Z: 3 groups of rows, each row roughly a mix of its group's hidden directions; one row fits no group:
Z (137 x 13):
[[ 37  11   8  41  13   4 -39  28  -2  -6 -27  37  21]
 [ 62  10 -21 -17 -21 -16 -15   3 -10   3  42   1  28]
 [ 26   7  26 -17  -2  30   9 -49  29  18 -17 -12 -39]
 [-11  -8 -60  27  14  -4 -11  15 -32  23  20  36  -2]
 [ 30   3 -15   7 -43  22   5 -42  36 -11  19  35   7]
 [ 17 -26  21   2  14  52   5   0   8  41  -1  45 -12]
 [  1 -12   3  25  24   0  58 -15   1 -45 -32  16   4]
 [ 22 -19 -14 -16 -29 -51  14  -7 -23  14  27 -35  25]
 [  0  25  17 -42   3 -52 -22   1  18 -22 -10 -16  36]
 [-39 -12   4 -26 -13 -25  22 -28  34   4  11 -47 -17]
 [  4  26 -18 -19 -62  -8   0 -12   2 -22  41  17 -18]
 [-42  28 -14  24  26  25   0   9 -23 -15   8  49  18]
 [-27 -25 -14  46  10  32  21 -16 -23 -24  41  -2  -3]
 [ 36  -4  -3  15   1  10   7 -14 -52  47  24  26  12]
 [-19  31 -40 -21   3  37 -29  25 -31 -24  15  18   2]
 [ -1 -46  -1   8  48 -19 -18   4  27  -6  -3  13  46]
 [ 19 -35   0  -8 -21 -28  18 -23  12 -60  11 -27  -6]
 [ 30  37  23   3  24 -33  29  -1 -10 -42 -23 -22 -10]
 [ 40  35  -3 -11  12 -26   9  12   1 -20 -52   8  33]
 [ 26 -19 -21   3  34 -40  19  16 -12 -31 -24  38  17]
 [-50 -10 -16 -12 -15  19  11 -44  38 -14  26 -15   6]
 [ 23  49 -10  -3 -17 -39  14   6 -24  -8 -27  33  26]
 [ -3 -45 -28 -10  -1 -18 -23  40 -11 -25  35  17 -25]
 [-20  10 -23  54 -36  -2  -2 -16 -25  -8  46  -7   2]
 [ 21 -28  16   3 -16  38  23 -23  28 -29  20  11 -43]
 [ 50  -7 -26 -28  10  15  25  -7  -5 -37   5  12 -41]
 [-42 -11 -26  22 -14 -22  19  12   3 -43  26 -38 -10]
 [  1  25 -11 -13 -27  -4   5  -3  45  -1  25   5 -62]
 [ 29  25  10   1 -27  -6 -24   4 -41  -3 -35 -25  42]
 [ -6  14 -42  29   6 -43 -13  -1 -11 -28 -38 -27 -17]
 [ 36   9  14 -40  34   1   0 -14  26  17 -41  27 -19]
 [-53 -24 -19  45  -3  22  20  18 -11  14   8  -4 -28]
 [-10  11 -50  -2  44 -13 -44   7   5 -12 -32  14   5]
 [ 19  11  42  -9   7  59  18 -31 -14  21  -8  10 -16]
 [-10 -12  -4  29 -23  13  18 -35  -4 -51  35 -17 -28]
 [-15  16  26  42 -28  46 -12 -26 -12   2  33  19   2]
 [ 11   8  20  32   6  34  60  -8 -14 -27   9  28  -4]
 [ 63   2   1   7   0   0 -50  30 -12  11   7  21   0]
 [ 14   3 -27 -18 -45 -18  32 -15  30  -2 -51  -3  -6]
 [-38 -24  20  26  -2  50  15 -17  -3 -21  35   3 -21]
 [ 20 -35  31  -6  16  58  12 -15   1  13 -17  28 -21]
 [-30  18 -30  36   0  21 -30   8 -34  28 -17  16  32]
 [ 44  19  25 -47 -12 -18 -27   9  10  36   5   7 -19]
 [ 16 -28 -12  48 -34  16  22 -34  -9 -17  17   5 -33]
 [ 15  -2  -4  35 -37  37 -19  32 -35  28  11  23  -6]
 [-21   7 -22 -57   4 -40  10 -29  20  -8 -10 -18 -24]
 [-13   9 -52 -21 -19  -2 -19 -13  38  -7 -29 -25 -32]
 [-29  18  17  33 -34  -9  10  21  46 -23 -33 -11  -2]
 [ 11   6  23 -54 -14  18 -25  32 -22  -6  10 -33  29]
 [ 28   4  43 -40 -22  39   9  16 -35  15  12  -2   5]
 [ 29  14 -14  20  -6 -22 -16 -41 -56  -6  -7  -7  31]
 [  5  25   5 -45 -29  41 -31   5  -1 -10 -22 -38  -4]
 [  2  12 -18  48  35  12 -50  10  -6  10   1  36   1]
 [-30  -7  -6  55 -16  31  -2 -31   5 -18  14 -39  -1]
 [ 10 -31  -1 -20  13 -42  11   2  56  -6  29  24   9]
 [ 22  12  27  31  25  -1  42   7  -2 -24  11  51  13]
 [-12 -23  11  -1  -9  -7  13 -43 -41  40  11 -27 -34]
 [ 28  14   8   1  -9 -27 -20   7 -43   3 -26 -56 -17]
 [  6 -18  21  38  39  19  27   9 -23  10  10  50  -5]
 [-12   2  -6  -8   0   9   0   8  44 -70  23 -17  17]
 [ 21  30   8  -8  -2   6  -5 -14   0 -64 -34 -22  28]
 [  7  -3  51 -38 -41   3  27  -1  24  31  -7  -6  -9]
 [ 29  20  41  22  -6   8  23 -16   5  16 -25  51  20]
 [ 45  33  29  28  10 -36 -21  13  -6 -13   1 -18 -31]
 [-40 -20   3   5  35 -26  -1  -1 -20 -24   7 -15  55]
 [ -4 -30 -12 -24  -3  17  53 -21  10  -9 -22 -28 -41]
 [ 51  49 -36  14  13   9  14  -6   8 -35  -3  -6  -7]
 [ -9 -11  -2 -24   1  27  14  33  32  31  -8   9 -58]
 [ 25 -36  31 -37  25  11  15 -23   9 -35 -33  -5  -7]
 [ 14  45   0 -53 -23 -19   6 -25  25 -11  -8 -21 -21]
 [  1   9   6  42 -20 -26 -11 -32  11  42 -15  45   2]
 [ 25 -12  27 -23 -22  52  -7  19   8  38  -6  18 -27]
 [-34  -6  15   1  37  13  37   6   6  16  20  33 -46]
 [ 12   3   4  29 -49   6  16   2  48  -5 -13   9 -44]
 [ 21 -30  -1  20 -22  36  22 -25   9  -6  24  16 -51]
 [-51  13   1  -2   7  10   6   9  22  29 -18   8 -59]
 [-26 -12 -52  38   8  -6  18  -4 -32  -3  36 -13 -19]
 [ 36  -2   7  49  30  15  -5  -8  42 -26 -22   4  20]
 [-39 -19 -50  -5  20  -8  27 -11   7  -1  29   8 -40]
 [ 58  29  -4 -24 -14 -28 -11 -10  38  11   6  25  -2]
 [ 35  39 -41 -28 -21  11 -12 -19  -8 -37 -21  -1   5]
 [ 34  -3  24  19  16 -15  -3 -44 -11  20 -35 -39  21]
 [ 17  49 -12   1   1 -18 -24 -38 -15  41 -11  28 -18]
 [ 14   4   7  27 -16  15 -24   9  36 -23  29  29  51]
 [-28 -12 -12  49  56  28 -17  -2  -2  -5  -7   9 -20]
 [  8  37  10 -10 -34  35   4 -28  38  33   5  30   5]
 [ -7  31  26  -2  11  36 -28 -20  49  -1 -24  10 -30]
 [ 12   6 -39  31 -16  17  -3 -11  30 -34 -28  16  44]
 [-11  23 -10 -43   1 -31  40 -22  -5 -11  -4   0 -50]
 [ 33 -24   8  27 -55  43   5  25  -9  15  -3  -2  -3]
 [ -1 -10  -9 -17  -7  11   5  -6 -19  62  47  19 -28]
 [ 11  32 -17 -43 -21 -25   3 -13  26 -41 -13  -4  34]
 [-11 -11 -11   0 -30  -2 -43  -2   7 -22  30 -57 -23]
 [  1 -24  32 -67  20 -18   3  17   2   4  33   3  -3]
 [ -6 -39   8   2   9   7  -9 -17  13  -8  38 -33 -58]
 [-13  14  59 -30 -29  10  10 -18  27  11 -16 -31   8]
 [-47 -14 -30  36  17  21  21  -2   9   3 -45  12 -13]
 [-21  48 -33  -7  -7 -15  -7 -37  40 -13   1  29  -8]
 [ -4 -28  25  -3 -23  -7  13 -22  -4 -58 -28 -37  -9]
 [-11  -1  -6  50  -2  24 -21  -7  -8  -2 -31 -53  26]
 [ 46 -40  11   3  21   7 -34  37  24 -18  14  11  10]
 [ 14 -16   2   7  51 -33   1  49  -2 -23  -3  33  -6]
 [-17 -14   8  42  17  18  33 -19 -45  19 -18 -23 -24]
 [  8  10  15  16  31  18 -39   4  50 -16 -16  19 -38]
 [ 47 -35  11  -7  25 -27 -19  22 -38   7 -22 -22  -4]
 [ 18  -5  19  -1  15  25  49  16 -32  18  -1  49 -18]
 [ 32  28  14  18  41  -3 -11 -27  -2 -43  25  29   5]
 [ 29  -4   5  15 -19  35  10 -53  17   9 -22 -10  41]
 [-22 -10   5   1 -19  73  -6  14  30   9  26   5   4]
 [-23 -15  12  44  -8  28   5 -50 -13   0  26  25 -24]
 [-42  12 -26  40   7 -31   9   8  10 -18 -16  34  33]
 [ 16 -15  -5  60  28  14  -2  28 -22  16 -29  27  12]
 [  1  47  13 -33 -29 -28   3  -2   6 -31  16  -1  43]
 [-44  33 -44  19  25 -32   7  29   0   0  -4 -20   3]
 [ -4 -53 -10  24  23  -6 -33  27 -23  23  -9   5  35]
 [ -7  33  11  -2 -26 -39 -20 -26 -11   9 -57 -11 -15]
 [-42 -31  16  37  19   6  13  15 -28  43  13   3  14]
 [-13   6  11   3 -40  15   6  -8  19  29 -65 -19  14]
 [  1  -6  34 -30  14   9   9 -25  14 -25 -57  -8 -32]
 [-44   5 -20  20  17 -27  32 -18   4 -12  19  35 -36]
 [-28  20  -3  -6  -7  -2  -6 -46  45 -12   8 -43 -27]
 [-32   9 -15  -3  -2 -28   4 -51  28  24  19  19 -38]
 [ 13  12  56   0  -3  23 -17 -26 -24  31   7 -32  26]
 [ 28   0  29  41  32  25   0 -29  -8  34   0  34 -10]
 [ 13  41  20 -12 -41  -5 -12  22 -15  25  32  40   4]
 [-22  29 -38  10   8 -38 -44 -16  31  -8  25   6   2]
 [-12  -2  18   2 -13  22  43 -54   0  40 -25 -15  -5]
 [ 69 -19  -2   6 -48  16  10   7  13  -9   6   1  -6]
 [ 52  -6   4 -19 -31 -12 -38  44  -7  23   7   3   3]
 [-26 -21  -9   7 -33 -34   7  22 -16  16 -18 -38  44]
 [ 52  14   6  -8   5  38  -2 -50  -3  16 -13  -1 -29]
 [ 35   2 -64  20 -12 -21  13   8 -13   2  36  -6 -12]
 [-19 -31 -20  54  42 -11 -25  14  20 -16  -9   3  14]
 [ 32 -26  -6   8 -38  27  22 -12  12 -24  24  -6 -49]
 [  2  20  13 -24  14   0   5  39  24 -14 -63 -23   9]
 [-63 -49  16  -8  16  -5  -2   8 -16  32   2   3  -3]
 [-17   8  39   8  45  19   3   9  14 -23  33  42 -19]]

which group is each row in? (one row of each group first):
[ 17  15 -23 -14 -45  -9 -11  17 -34 -21  23 -49  -2] : P
[ 17  31  19 -34 -28 -26 -30  39 -28  -3  11 -26   4] : K
[-69 -18  -5  12  13  -9 -23  34  16  -1   5 -27   1] : A

[ 60 -18   1  14 -10  -2 -23  30 -44   3 -22  -4  14] : K
[23 29 41 35  7 10  4  7 20  1 20 42 33] : K
[  2 -32  28 -46  29  13  14   4  49 -15  12  14 -14] : P
[ 13  36  23 -18  -4   1   3 -14  59 -16 -24  14 -36] : P
[-41  10 -14   3  24  48   1  31  -8 -20  -5  40 -18] : A
[-10  15  -9   0 -23  -9  -9 -28 -54 -32  -4 -47 -14] : P
[ 39 -26  48  -5 -15 -31   4 -10  19  38  13 -22  -5] : A
[ -5 -11 -46  45  19  -4  20   4 -35 -19 -25  18  24] : A
[  7  -1  52 -49 -19 -16 -25   2  24 -14  -3  -5  33] : P
[ -9 -34   1  32  40  -8  36 -39 -23   2 -28 -12   9] : K
[-21  38  22  16  32   6  29 -25  24   1 -17 -24 -40] : K
